m =
array([[50, 66, 64, 61, 74, 58, 48, 47, 55],
       [52, 54, 70, 58, 68, 60, 32, 48, 61],
       [61, 42, 41, 51, 35, 51, 53, 63, 54],
       [66, 67, 48, 61, 64, 53, 76, 68, 51],
       [75, 63, 54, 49, 64, 56, 67, 57, 48],
       [60, 48, 65, 43, 47, 45, 67, 48, 51],
       [53, 62, 63, 56, 49, 55, 19, 46, 55],
       [56, 54, 49, 57, 60, 57, 52, 58, 48],
       [55, 59, 52, 55, 70, 57, 82, 42, 56],
       [49, 48, 67, 55, 73, 54, 65, 62, 53],
       [42, 60, 53, 52, 55, 53, 97, 55, 56],
       [30, 80, 60, 62, 65, 64, 69, 68, 58],
       [70, 30, 46, 61, 73, 50, 67, 51, 55],
       [50, 75, 76, 59, 45, 53, 68, 64, 51]])
The 1st entry in reading order is 50
Read off the entry in the bottom-left corner.
Answer: 50
Read off the entry just right of the largest entry.
Answer: 55
The 2nd largest entry is 82
Read off the maximum.
Answer: 97
Read off the minimum.
Answer: 19
Read off the 4th-last entry, reading row by row.
Answer: 53
The bottom-right entry is 51
The 3rd entry on the main diagonal is 41
The 5th entry from the end, reading row by row -> 45
The top entry of the column that holds the smallest entry is 48
The second entry on the diagonal from the top-right corner is 48
Read off the entry just left of the smallest entry.
Answer: 55
The 4th entry, reading row by row is 61
The largest entry in the last column -> 61
The smallest entry in the first column is 30
The third entry on the diagonal from the top-right corner -> 53
Read off the bottom entry of the column that holds the largest entry.
Answer: 68
The second entry in reading order is 66
Read off the smallest entry in the first row.
Answer: 47
The fifth entry in reading order: 74
The entry just left of 32 is 60
Read off the 2nd entry on the main diagonal.
Answer: 54
Read off the entry just right of the smallest entry.
Answer: 46
Read off the largest entry in the last row.
Answer: 76
Read off the entry just left of the largest entry.
Answer: 53
The entry in the top-right corner: 55
The largest entry in the first column is 75
Read off the 3rd entry in reading order.
Answer: 64
The last entry in the row that holds the largest entry: 56

Read these off the array that follows.
1) The entry in the bottom-left corner?
2) The second entry, reading row by row?
3) The entry directly below -34?
4) The entry in the top-right corner?
5) The bottom entry of the column that holds the smallest entry?
6) The entry in the top-left corner?
7) The bottom-right entry?
8) The fourth entry, reading row by row?
[[ -7 -14   5  -3  -5  15  12  14  15   1 -20 -14]
 [ 32  23  40  27  15  15   0  10 -14 -22  43 -40]
 [ 22   8  14  18  20  -5 -25  -4   2 -22  10  -1]
 [ 15 -18  -1   0  25  -8 -44 -23  11 -60  13   4]
 [-16  -3   5  -5  -9  21  30  27  -2   3 -23  -9]
 [ 12   7  -4   7  -6 -12  -9  -9   0  15  12   5]
 [ 13   4 -16  -5  22 -33 -42 -34 -38 -13  13  53]
 [ 31  26  43  32  32   7 -13   2 -15  -8  34 -28]
 [-13   1 -10 -14 -15   8  26  18  -4   4 -14   4]
 [-10  -1   3  -7 -29  29  43  38  12 -17 -18 -32]
 [ 32  19  27  18  49 -23 -47 -27 -21  22  -4   5]
 [ 26  24  12  12  10 -18 -23 -12 -16  -5 -10  -7]]
1) 26
2) -14
3) 2
4) -14
5) -5
6) -7
7) -7
8) -3

W =
[[  86.6   87.2  197.7  207.9]
 [  30.3  -28.2 -142.9  -62.8]
 [  74.5  110.6  173.6  119.0]]
Counting starts at 0.
The entry just right of 197.7 is 207.9
The entry directly below 30.3 -> 74.5
Find the top entry of the column that holds the smallest entry.
Answer: 197.7
The entry just left of 119.0: 173.6
Find the entry in row 0 and column 1.
Answer: 87.2
Find the entry in the bottom-right corner.
Answer: 119.0
The entry in row 1 and column 2 is -142.9
Find the entry directly below 207.9.
Answer: -62.8

M =
[[ 0.031 -0.015  0.078 -0.005  0.106  0.087  0.169  0.115  0.206  0.063
   0.100  0.018 -0.110  0.022  0.031]
 [ 0.113  0.219  0.163  0.122  0.080  0.204  0.127  0.175  0.072  0.089
   0.143  0.090  0.017  0.008  0.291]
 [ 0.106  0.203  0.106  0.073  0.130  0.175  0.175  0.246  0.053  0.096
   0.158  0.070 -0.041  0.035  0.237]
 [-0.049 -0.067  0.184 -0.002  0.133  0.104  0.216  0.069  0.234  0.037
   0.064  0.065 -0.167  0.037  0.044]
 [ 0.103  0.232  0.191  0.057  0.158  0.071  0.123  0.152  0.040  0.051
   0.129  0.060  0.012  0.050  0.285]
 [-0.055 -0.118  0.109 -0.024  0.166  0.072  0.177  0.051  0.265  0.114
   0.068  0.116 -0.165  0.055  0.088]]
Report the entry just right of 0.115.
0.206
The entry just right of 0.177: 0.051
The entry just right of 0.063 -> 0.100
Report the entry just left of 0.104.
0.133
Report the entry just left of the largest entry.
0.008
Report the entry just left of 0.152.
0.123
The entry just left of 0.022 is -0.110
Report the entry just left of 0.064.
0.037
Report the largest entry.
0.291
The entry just right of 0.090 is 0.017
Report the entry just right of -0.067.
0.184

Read these off the matrix that follows. Rows and columns are numbered from 0.
1) Read off the entry directly below the smallest entry.
2) Read off the entry at row 0, column 0.
3) Read off the entry directly below -29.
4) Read off the entry just right of the largest entry.
5) Read off the bottom-left entry.
6) Read off the entry just left of -161.
7) Read off the entry in row 2 and column 1.
8) Read off the top entry of the column that holds the smallest entry.
[[ 546 -351 -582  -89  -42 -140 -263 -237  -97 -288]
 [   6  209 -780 -166   85 -181  -79  -29  -18  117]
 [ 132    4 -602 -389 -103 -190   65 -424 -416 -650]
 [-532  119 -902 -201 -285 -445 -860   98  172  372]
 [  40 -542 -163 -505 -720    5 -756 -238 -388  -45]
 [ 237 -200  183   79  -42  102  239 -949 -532 -477]
 [  68 -127 -525 -766 -394 -104  106 -200 -703  261]
 [-357 -490 -187 -161 -277 -385 -164 -241 -350   24]
 [-113  -51 -178  174   30  -21 -269   15  272   -8]
 [ 187  -87 -358 -283 -122   10 -224 -509 -182 -455]]
1) -200
2) 546
3) -424
4) -351
5) 187
6) -187
7) 4
8) -237
